Each path below is one point turned by a fixed rotation once a step. After each direction that follows a path, write how fast that rotation turns it, in degrees each step (0 if it stays still).
Each turn is a multiple of 5 degrees from 10 to 175, or 0.
Each row of a path follows its step; steps can be skipped.
Rotation 1:
step 1: [-13  16  -9 -35  31 -18  -1 -11  10 -39   7 -43  -9  -7 -23 -46  -5   2
  41  21  15  40   4 -24  16  -6   2   0 -58 -19  41   3  11  18 -43 -13
 -18 -22 -27  -2  -2  -3 -29  28   1 -35  24  -1  -2  -1  11  17 -25 -36
 -26 -11  -5]
step 2: [-25  13  22 -16  52  25  -3  -2  -2  -2   7  -4  41 -11 -10 -40  11 -14
 -54   6   6  18  20  -9  35 -25  30 -41   3  -6   4  37  17  -3 -16  26
  20 -21 -30 -28   1 -14 -13 -33 -37 -15  11 -17  50 -14   3  11 -30  34
  -5  22  15]
step 9: [-50  28 -34 -31   8   1  -7 -37 -42 -15 -20  -1 -14  -4   8  -1  -8   7
  19   3  22 -57  -3 -19  -3 -21  15  36 -22 -19  52   8  -1  17 -24   5
  -6  -5 -25 -15  -1  29 -35 -44   6   1 -14  22   1 -13  -2  14 -32  11
 -34 -17  26]
step 18: [ 20 -18  -1  -8 -30 -14   9 -21 -26 -23 -41 -23  30 -19  11  27  29 -14
  15 -20  30   4  27 -33  41  24   1  36   8  51 -13  25   7  -2 -27 -22
  -6   0   2  -9   7 -40 -16   4  22  13  16 -14  24  33 -25  48 -20   6
  -8 -18  30]
step 21: [  8  15  37  14   4 -19  18  40 -30   7  -9 -10 -10   6 -30  28   0 -19
   7  22  12 -10  19 -15  -6  21  18 -14  -2  10 -33 -51   4 -44  33  -2
 -53  29  26 -29   8  -7  16  18 -22  28 -18  -2 -22  -2  -4 -23  -4  34
  11  63  -6]
step 25: [ 19 -11 -37  -5 -10   9 -27 -25  14  26 -30 -37  13   0 -12 -21  59  39
 -41 -17 -15   4 -10  35  -2  30  20  21  13  26   6  13  12  47  21  11
 -29 -30   1   0  17  17   4   2  14   9  11  34 -15  30  19  13 -19  39
  -2 -10 -30]
step 36: [  2  14 -36  -7  -9  12  26  23   8 -36 -35 -12  15 -35 -15  69   6  11
   9  10   0 -43  18   2  46 -28 -15  16  19 -13 -17  12  13   4 -34  17
  18   9 -21  -6  -3 -36  -9  36 -13  30  -8 -15 -25 -10 -28  12 -28 -10
  13 -37  26]
step 37: [-19  24  25 -31  -1  -3  31   7  37  -4  -3  40 -16 -17 -17  22 -37  -3
  -1  18  27   8   8  -8  -9  16 -14 -52   9   2  23  55  -3 -11 -28 -20
  25 -13   3  18  -9 -18 -19  31 -23  27  19  10 -65 -23 -17  13  10 -16
  -1  18 -36]
step 39: [ -6 -27  19 -20  24  10  10  12 -32  33  17 -16   1   9 -19  31  -5  -5
 -26   4  11   3  -1  30  11  11  26 -21 -31 -44  15 -29  14   7 -13  23
  -1  36  49 -29  26  22   7  28   9  17 -15   3 -23  42  12 -59 -22   8
 -43  27   2]
[  8   9   6  -3   3   7  11  -2   8   2   2   3   2  -1   4   4  10   2
  -6  -5   7  -5   0   2  -1 -15   2   7   1  -9 -11  -1   7 -11  -3 -12
  -5   1   0   3   2   4  -6   4  13   3   3 -13   6  11  11  -1  -2   6
   8  -2  -3] | 140
[  1   4  11  -2  -4 -11   4  15   1 -13  -4   6   5   8  -1   8  -6  -5
  -1   5  -2  -8   2   2   2   2  -7  -2   7  -7 -17   7   5   1   2  13
  -3   1  -5   2   3   4   3   2   7  -1   8   3  -9 -11  -6   0   7   1
   9   4  -1] | 45
[  4  -8   4  -3  -1   7  -3  12  -9  -5   2 -10  -9  -4  -9  -7  -3  -5
  -3   1   4   1 -11   9   3   0  -1   0  16   6   2   4   3  -4  11   2
  -7   3   0  -3   6   6 -11  -1  -9  -2  -4  -6  -4   6  10  -7  10  12
  -1  -8   6] | 80
[  0   4  -2   4   2  -2  12  -3  -8  -4   4  14 -13   6   3 -12  -3  -7
   9   6  -2  -3   4   1   8 -10  -7   0   1   2  -4  13   0  10  16  -8
   2  -1   6  -1   3  -5   6  -2   0   7   3  10   5   8   1   0  -8   5
  -4  -4  -8] | 125
[ 15   1  12  -1  -1   2   6   5  -9   4   8   6  10   0   3   6  -3  -5
  -4   8   2   3   3 -13  -3  10   5  -9   0  10   6   9  -7  -2  -7  -6
   5   6   7  -5  -3  11   4   4  -8   3  -2  -8   9  -2  -6   5  -1  11
   5  -3  -4] | 135
[  6  -3   2  -8   3 -10  -5   0  -4   0 -10   4   7  10  -1  -3  -8   2
   4   4   5   3  -5  -5  -4   8   5   6 -15   1   1   5   0   3   9   7
  -4  18   2   0   6  -8 -10  -5   9   1  -2  -9   0   1  13  -1 -13  -4
   0  -4   6] | 85
[  8   7  -6  -7   2   1  11  10   6   6   8   9   4  -3  -8   0  -1  -7
  -9   6 -10  10  -4   1  -7   3  -8  -3   1   4   6  -2   3   6   0  -7
  -3  -8  -9   4  -6 -10  -5  -7   3 -12  13  -2  -5  -4   6   4  -4   2
 -12   3   6] | 80
Rotation 2:
step 0: [ 45  14 -13   1  10  -6 -16  61 -24  38   7  31  21  -7 -10 -69 -16  13
 -32   4 -19  41   6   3  14 -41  32   0 -12  30   2  38 -14   2  32 -28
  -2  25 -16  17  -8   4 -39  21  36  25  14  -8 -16 -27  14  20   7  41
  -1   1 -20]
step 5: [ -8  11 -30   9 -21   8   8  19  -6  21  30  -2  29  21 -19 -37  17  -6
  12  -9  27  28 -30   5 -22 -12   1  25  -7  46 -24  32  20   8 -57  15
   0 -14 -51  36 -59  16 -28 -22 -16  10 -13  -6  43  -2  32  40  21  -8
 -16   7  30]
step 6: [  2  20 -11   6  -3 -13  14  35  -8   8  15   8  48 -21 -28 -39   0  -1
 -36 -14  17  44  -9 -27  59  -5  30  -1  -9 -12 -37  -9 -12  32 -12  16
  -2   2 -39  10  28  30  44  -8 -14  16 -30 -41 -19   8   1 -40 -19 -28
 -50  21  23]
step 10: [-30 -42  20 -30 -33  26  16   3 -23  23  32 -22   2  -7 -43 -89 -19  26
  12   3  -2 -13 -40 -18 -45 -14  12 -20  16 -13 -10  -4  11  23 -26  44
  21  10   4 -37  -8  -2  -3  10 -14  -6  -9  45  -5   4   5 -12  15  22
  34 -11  13]
step 13: [-39  28   9  10  15  44  27   8  -9   7  30  21 -33 -35 -67  -2 -35 -23
  28 -16 -19  18 -25  14  19  16  15  14 -31 -18 -28  21   3 -59  17  32
  54   7   0  19   7  -4  28  -6  25 -29   5  -8  15 -37   2  21 -17  -7
  -2  23   8]
step 15: [ 35 -45 -19   6  10 -40  15  18 -28 -43  40  -8   7  -9 -36 -52 -18   9
  17  13  25  11 -13  -9  30 -39  39  10 -23 -44 -18 -18  -5 -11  -3 -10
  13   7  24  30  -7  48   8  32 -40 -41   5   6 -11  34   1   3 -40  -9
   1  -8   0]
step 19: [ -7  18 -10 -15 -25  24  32  34 -20   5  -8  25 -13  12  17 -62   4 -25
  30  -2   3  37 -37  11 -34 -17  -8 -46   9  19 -32  53  20 -38 -36  -6
  30  36  10  -3 -11  13  -8 -10 -23  16  -2   0   0 -36  -3  -2  30 -28
 -11 -50  26]
step 35: [ -3 -10  28  44  12 -19 -16  -4 -36  -8  35 -20   6  -5 -28 -51 -18 -22
  -9  22  -2  64 -36  -1 -23  13  -9 -38  33   4  37  34  10  38 -33   5
  -9 -10   7 -22 -10 -41   3   1   9  -8 -23  -9  38 -20  27   9  42 -25
   5  13  29]
step 38: [ -7  10  17  25 -32   1   8  12 -27   9  10  23  -7 -38  -5 -44 -14  15
  -4 -45  -4   7   5  -5 -20  -8 -14   3  30 -33 -45  31 -15   0 -11  89
  25 -19 -23  22 -14  23  32 -24 -51 -31   0  16  -8 -34   6  -2  11  34
   3  25   6]
[  6 -17  -6  -1   3   0   3   4  -4   6   8  -3   4  -2  -2   0   3  11
 -10  10  -6  -2 -10  -1  -3  11  -4   3   0   3   9 -11   8   5  -4   5
  -6  -2  -4  -3  -5   5  -4  -4  10  14   7   0   8 -11   1   1  -8  -7
  -3   3   9] | 60
[ -5  -8   4  11  -5   4   0 -12   4 -15   3  -3   3  -5  -5  -6   6   0
   3   4   1 -10  -7   4 -14 -10   4   5   5   0  11  -3  11  -3  -3   5
   1   1   3   8   3  -6   6  10   4 -12  -8  -7  -5  -9   6  -1  -6   4
  -7   2  -4] | 130
[ -8   5 -11  -1 -11  10   4  -8   4  -1 -12 -11   6 -14   7   1 -13  -8
  -4   0   8   9   0  -2  -1   9  -5   1  -3   0   2   2   6   1  -1   4
   2  10   4   0  -2   7  -7  12   2   5   2   1  -2   2   8   8 -10   0
  10   0   0] | 125
[ -6  -3  -2  -5  -2  -3   4   4  10   3   7   1   4   4   7  -1   1   0
 -10  -2   6  -7   0   4   6  -3  13   0 -10  -1  -4   2   2  13   9   6
  -7 -11  -7   9  17   3   1  11  -5   9  -9   5   9  -4   6   0   5   8
   5  -1  -2] | 70
[  6   7   3  -8   3   4  -5  -5 -10   7 -10   4  -2   4   8  -4  -6   6
   5  -2   6  -6   9  -4  -8   0   2  10  -4  -3   3  -7  -6  -2 -14  -8
   0  -6 -15   1   0  -5  -1   6  -1   2   2  -8   8 -13  -1  13  -6   8
  -1   5  -6] | 160
[ -8  -2  -9  -3  -1  -4   7  -1  -6  -7  10  -5   1   5  12 -11  -5   6
  -2   0 -14 -13   8   4   2   8  10  -3   9  -1  -5   6  -8  -2  -6   9
   8   6  -2  -3  -7  -4  -2  -3 -12  -4  -2   1   4   3   7   1  -9  -9
  -1  -2  -7] | 155
Rotation 3:
step 1: [-66 -14   5 -43  21   3 -16  21  20  -7 -16  11   1  22 -17   9 -24   7
  18 -30  17 -17 -15 -11  -7   9   9  24   9   9 -19   9   8   4 -22   9
  55 -15  20 -28 -26 -15 -15 -12 -32  60 -18  11 -30   4  24 -13   6  63
   8 -11 -18]
step 11: [ -7  52  31 -29  22   5 -19 -31  26   0 -14 -25  -7  -7   1  15  21  20
   5  -9  54  37 -35 -10  34  -3 -19 -10   8  51   8  -3 -21   5 -17 -42
  23 -23   9   0 -21  28  25 -12  -9   8 -42 -15 -17 -12   6  -2 -14  51
 -22  16  -7]
step 17: [-50  10  22 -40 -25 -10 -29 -20   6 -20 -49  -2 -16   5 -19 -23 -28  -6
  -7   8  12  -1  -9  -9 -38  -3   7  -4  39  11 -25   2 -11 -21 -17 -36
  31  13  20 -17 -20  36  21  -8 -29  11 -45  17  25  32  10  -1  14  39
  28 -19 -31]
step 19: [-30  -7   2 -28  21   9  -9  20  27 -18  10   0 -25  37  23  18 -60 -25
 -23  -3  35 -46 -31  10  20 -23   9 -14  -4   8  -4  25   4  10 -37 -23
   9 -23  17  37 -14   4  18  -8  -7  32   6 -43 -17   8  -5  39 -11  40
  -1  28  13]
step 20: [-32  -2  33 -28 -11 -10  -2  -6  26  -1 -18 -15 -47   5  27 -15 -10  -3
 -13 -47   5 -31 -16  14 -71   1   8  45  -4   2 -14  -2  -8 -24   4 -11
  24   3  19 -43  -8  26  -1 -45  36 -21   8 -11  -8 -21  23  16   8  44
   7 -15  -2]
step 22: [-47  23  36 -10  -8  15  -8 -16  44 -31  28 -25  35  -6  30  15 -26   5
  -4 -18  -4 -10 -39  19   0  -5  -5  -7 -41  -4 -52 -30   5  26 -34 -26
  18 -42 -11  28   2  10  -1  -2 -47  -1   8  -2 -17 -17   1  13  -2  28
  10  -1 -28]
step 26: [  4 -17  23  -6  19  16  17  -8 -13 -31 -13 -21 -24  -1 -11 -28 -17   5
  16 -34  22  -6 -33  -8   8 -25  31 -23 -23  -3  52  -4 -32 -26  13 -11
  56  -3  27 -29  13   9 -12 -40  10  -5 -17 -24  -9 -13  34 -39  -3  35
 -42 -25   2]
step 34: [-30  14   2 -41  15   6   1  -6 -11 -22 -14  21 -15  11   7  19 -19 -18
  29 -22  11 -37 -47 -34  12  24  38 -39  23  -5 -12   8 -31  10 -15 -13
 -15  29  22  -9  16 -28  33  12   9  42 -27  -7  14  22  49 -37  -2  35
  13 -12   9]
step 39: [-25   8  43 -32 -32 -13  -8 -18   8  -9 -22  10  11 -17  25 -20   1   4
  24 -35 -26 -24 -32 -43 -14   3 -15  23 -33 -13  -5 -19 -16  35 -27 -34
  36  18  17 -35  -6  30   8 -10 -12  -7 -49  30 -22 -27 -32 -22 -16  21
 -24  -7 -15]
[  4  -4   3 -10  -2  -8   1   5  -6   6 -15   2 -10  -3  -2   0  14 -12
  -7  13   7   8   2   3  -4  -1  -8   1  -7  -9   3  -3  -6   0  -8  -1
   0  -8   7  -4   8   6  -3   5  -2 -15  -4   9  -2  -4   1   0  -5  -3
  -8  -3   2] | 120
[ -1   1 -10   0  -1  -7   0  -1   6  -9   8  -3  -6  11  -6  -6  -3  -7
 -13   3  -8  -2   4  -8  -4 -12   6  -5  -3   6   3   4  -4  -5   3  -4
   3  11  -6   8   3  11  -8   9   1   5 -13   6   3  -8  -3  -3   3  -7
 -11 -10   0] | 35
[  5 -12   4   0  -5   3 -10  -4  -7  11  11   2   8  -7   3  -1   0  -2
  -5   4 -13 -11  -4   2   0  -4  -5  -7  -1   1   3  -2   3   4  -3  -4
   1 -16  10  15   2   4   2  -5   0   9   2   2   8  -8   5  -7  10   1
  -7   7   8] | 110
[  9  -8  12   1  -2 -12   2   0  -2  -4   7 -10   7   0   8   5  -5   6
  -6  -1   3   5   5   2   6 -11   1   2   6   8 -10  12  -2  10  -8  -6
  -6  -4   3  -1   0   2  12   0  -7  -4  -8  -8  -8   2  -7   8  -5 -11
   1  -5   2] | 130
[ -2  -4 -11  14  -1   0 -10   1   1  -5   1 -15  -5   4   6   9  -1  13
  -5  -1   1   6  -7   8  -7   7   0  -1  -5 -14  10   9  -7  -2   7 -13
  -1  -6   1  -3   4  -2   0 -13   6  -5   0   1   3  -2   0   3   3  -5
  -6   0  -7] | 65
[  0   0   1  -3  -8   1 -12   1   4  -3   1   2   2 -11  -2  13  -7  -8
   2  -1  16  11   2   7  -9  -1  -6 -13  -4  13   3   0   0 -10  -2   2
   2  -4  -7  15  -3  -5  -5   1   2   7   1   6  -6  -1  -8  11   1   1
   5   1  -4] | 135
[  8   3  -2   0  -9  -8  -5  -1  -1   1   6   6  -5   1  -6   5   9   2
   3  -9   2  -1  -4  -2   3 -10   6  -1   7  -4   4 -10  -3  11  -7   4
   5  14  -3   9   3  -7   0 -19   4  -3   0   6 -11  14   1  -1  -1   0
 -11   6   5] | 140
[ -4   3   0  -1   4   0 -12  -8  -2   1  -2   6 -11  -4 -10  -6   2   3
   0   6  -4   3  11  -9   7  14   1  -4  12   9  -2   3  -7   4   4 -11
  -3  -6   3   6   0  -9  -4   3   9  -1  -7  -8  -1   6  15   7  -4 -11
  -1   3  -3] | 20
